In the data rows, zero lies at 4.5, halfway between 4 and 5.
Some points, each followed by its number:
(4, 3, 5, 7, 3, 5, 6, 4, 4, 3, 4, 5) 0
(3, 5, 5, 4, 3, 7, 6, 3, 6, 3, 6, 4) 1
(7, 4, 4, 2, 4, 3, 4, 4, 3, 4, 7, 3) 2
(5, 6, 5, 3, 3, 5, 6, 6, 4, 4, 7, 3) 3
(6, 7, 4, 5, 5, 5, 6, 3, 1, 5, 4, 5) 4
(4, 3, 5, 7, 3, 4, 5, 5, 4, 4, 3, 5) 5
(5, 0, 6, 8, 3, 4, 2, 8, 7, 8, 0, 3) 6
(5, 5, 4, 4, 4, 4, 7, 2, 4, 5, 5, 8) 7
(2, 5, 6, 5, 4, 3, 8, 2, 4, 4, 5, 5) 8
(3, 2, 8, 5, 4, 4, 6, 5, 4, 5, 5, 6) 9
(4, 6, 4, 5, 5, 4, 7, 2, 3, 5, 5, 7) 10
(4, 5, 7, 4, 6, 5, 2, 5, 2, 7, 2, 5) 11
(5, 2, 5, 7, 4, 3, 8, 2, 4, 4, 6, 4) 12
(5, 0, 6, 8, 3, 4, 3, 8, 6, 8, 0, 3) 13
(3, 4, 3, 1, 6, 3, 3, 4, 4, 4, 5, 5) 14
(4, 5, 6, 4, 9, 6, 4, 6, 5, 6, 4, 6) 15
(4, 0, 6, 8, 3, 4, 2, 7, 6, 8, 0, 3) 16
(5, 4, 1, 6, 6, 3, 3, 6, 5, 4, 4, 4) 17
(5, 3, 3, 5, 5, 6, 2, 7, 3, 5, 1, 4) 18
(5, 9, 2, 2, 7, 7, 3, 1, 0, 3, 8, 6) 19
(5, 0, 4, 3, 5, 2, 3, 6, 7, 6, 3, 4) 20
(3, 2, 9, 3, 3, 5, 6, 5, 4, 5, 5, 6) 21
(2, 5, 2, 4, 7, 5, 2, 4, 5, 4, 2, 5) 22
(6, 6, 3, 1, 5, 5, 4, 5, 3, 3, 9, 5) 23
(3, 4, 8, 6, 5, 4, 8, 5, 3, 5, 4, 5) 24
(4, 4, 7, 4, 6, 6, 2, 5, 2, 7, 2, 5) 25
(4, 4, 3, 3, 4, 1, 4, 2, 6, 4, 4, 3) 26
(3, 8, 1, 6, 4, 5, 5, 2, 6, 0, 4, 4) 27
New points follow, each followed by the number of its nearest point above.
(5, 9, 2, 2, 6, 6, 4, 1, 0, 3, 8, 5) ~ 19
(3, 7, 2, 2, 7, 4, 6, 4, 5, 2, 6, 6) ~ 14
(7, 6, 4, 5, 6, 4, 5, 7, 5, 5, 8, 3) ~ 3
(5, 5, 2, 0, 4, 4, 4, 4, 6, 3, 9, 6) ~ 23
(7, 6, 4, 5, 6, 4, 6, 6, 4, 6, 8, 3) ~ 3
(5, 3, 3, 6, 5, 6, 2, 6, 4, 5, 0, 4) ~ 18
(5, 5, 2, 0, 4, 4, 4, 4, 5, 3, 9, 6) ~ 23
(7, 5, 4, 2, 5, 3, 4, 4, 3, 4, 7, 3) ~ 2
(5, 1, 5, 1, 4, 4, 2, 4, 5, 6, 3, 5) ~ 20
(7, 5, 2, 4, 5, 6, 3, 4, 3, 5, 4, 6) ~ 4
(5, 9, 2, 2, 6, 7, 3, 2, 0, 3, 8, 5) ~ 19
(4, 3, 5, 7, 3, 4, 5, 5, 4, 4, 3, 5) ~ 5
(3, 6, 5, 5, 2, 7, 6, 3, 6, 3, 6, 4) ~ 1
(3, 5, 5, 1, 4, 4, 2, 6, 4, 6, 4, 6) ~ 14
(6, 5, 4, 3, 4, 5, 1, 4, 3, 6, 5, 1) ~ 2
(3, 7, 5, 4, 2, 6, 6, 3, 6, 4, 7, 4) ~ 1
(2, 4, 6, 5, 4, 3, 8, 3, 4, 4, 5, 6) ~ 8
(4, 6, 5, 5, 3, 6, 5, 3, 6, 4, 6, 4) ~ 1
(5, 4, 1, 6, 6, 3, 3, 6, 5, 4, 4, 4) ~ 17
(3, 9, 7, 4, 4, 4, 4, 4, 3, 8, 2, 4) ~ 11
(5, 5, 2, 0, 4, 4, 4, 4, 5, 3, 9, 5) ~ 23
(2, 6, 4, 5, 3, 4, 5, 5, 7, 2, 6, 4) ~ 1
(7, 0, 3, 7, 2, 3, 8, 4, 5, 7, 7, 4) ~ 12
(3, 9, 7, 4, 4, 3, 4, 5, 3, 8, 2, 5) ~ 11
(3, 6, 5, 4, 2, 6, 6, 3, 6, 3, 6, 4) ~ 1
(4, 3, 3, 2, 4, 6, 4, 5, 5, 2, 5, 6) ~ 14
(4, 4, 3, 4, 4, 1, 4, 3, 6, 4, 4, 3) ~ 26
(5, 4, 1, 6, 6, 3, 3, 6, 5, 4, 4, 4) ~ 17
(6, 6, 4, 6, 5, 6, 2, 4, 2, 5, 4, 4) ~ 4
(5, 5, 1, 6, 7, 3, 3, 6, 4, 4, 5, 4) ~ 17
(3, 5, 5, 3, 5, 6, 5, 5, 7, 4, 4, 5) ~ 1
(2, 7, 8, 5, 7, 2, 5, 8, 7, 8, 3, 4) ~ 15
(4, 8, 3, 6, 6, 2, 6, 2, 4, 5, 6, 5) ~ 10
(5, 3, 3, 6, 5, 6, 2, 7, 3, 6, 0, 4) ~ 18
(6, 4, 3, 2, 3, 3, 4, 2, 3, 5, 8, 6) ~ 2
(2, 5, 7, 5, 4, 3, 8, 2, 4, 4, 5, 5) ~ 8
(4, 6, 5, 4, 3, 7, 5, 3, 6, 3, 7, 4) ~ 1
(4, 4, 6, 4, 2, 8, 5, 7, 7, 1, 6, 4) ~ 1
(3, 5, 5, 3, 5, 5, 5, 5, 7, 4, 4, 4) ~ 1
(5, 3, 1, 6, 6, 3, 3, 6, 5, 4, 4, 4) ~ 17
(5, 3, 1, 6, 6, 3, 3, 6, 4, 4, 4, 4) ~ 17
(3, 5, 6, 4, 9, 6, 5, 6, 5, 5, 4, 7) ~ 15
(5, 9, 2, 2, 7, 6, 4, 1, 0, 4, 8, 5) ~ 19
(6, 5, 5, 4, 3, 4, 3, 4, 3, 7, 6, 5) ~ 2
(5, 9, 2, 2, 6, 6, 3, 1, 0, 3, 8, 6) ~ 19
(3, 6, 5, 4, 3, 7, 6, 2, 5, 3, 6, 4) ~ 1
(5, 6, 3, 2, 5, 1, 6, 1, 5, 4, 5, 5) ~ 26
(5, 5, 2, 0, 4, 4, 4, 4, 5, 3, 9, 6) ~ 23
(6, 8, 4, 4, 4, 4, 4, 4, 3, 3, 3, 5) ~ 4
(6, 0, 7, 6, 5, 3, 5, 7, 3, 9, 4, 6) ~ 9
(3, 6, 5, 4, 2, 7, 6, 3, 5, 3, 6, 4) ~ 1
(4, 6, 5, 4, 2, 6, 5, 3, 6, 4, 6, 4) ~ 1
(3, 6, 5, 4, 3, 7, 6, 3, 6, 3, 7, 4) ~ 1
(2, 8, 4, 6, 5, 4, 6, 6, 6, 2, 4, 5) ~ 27
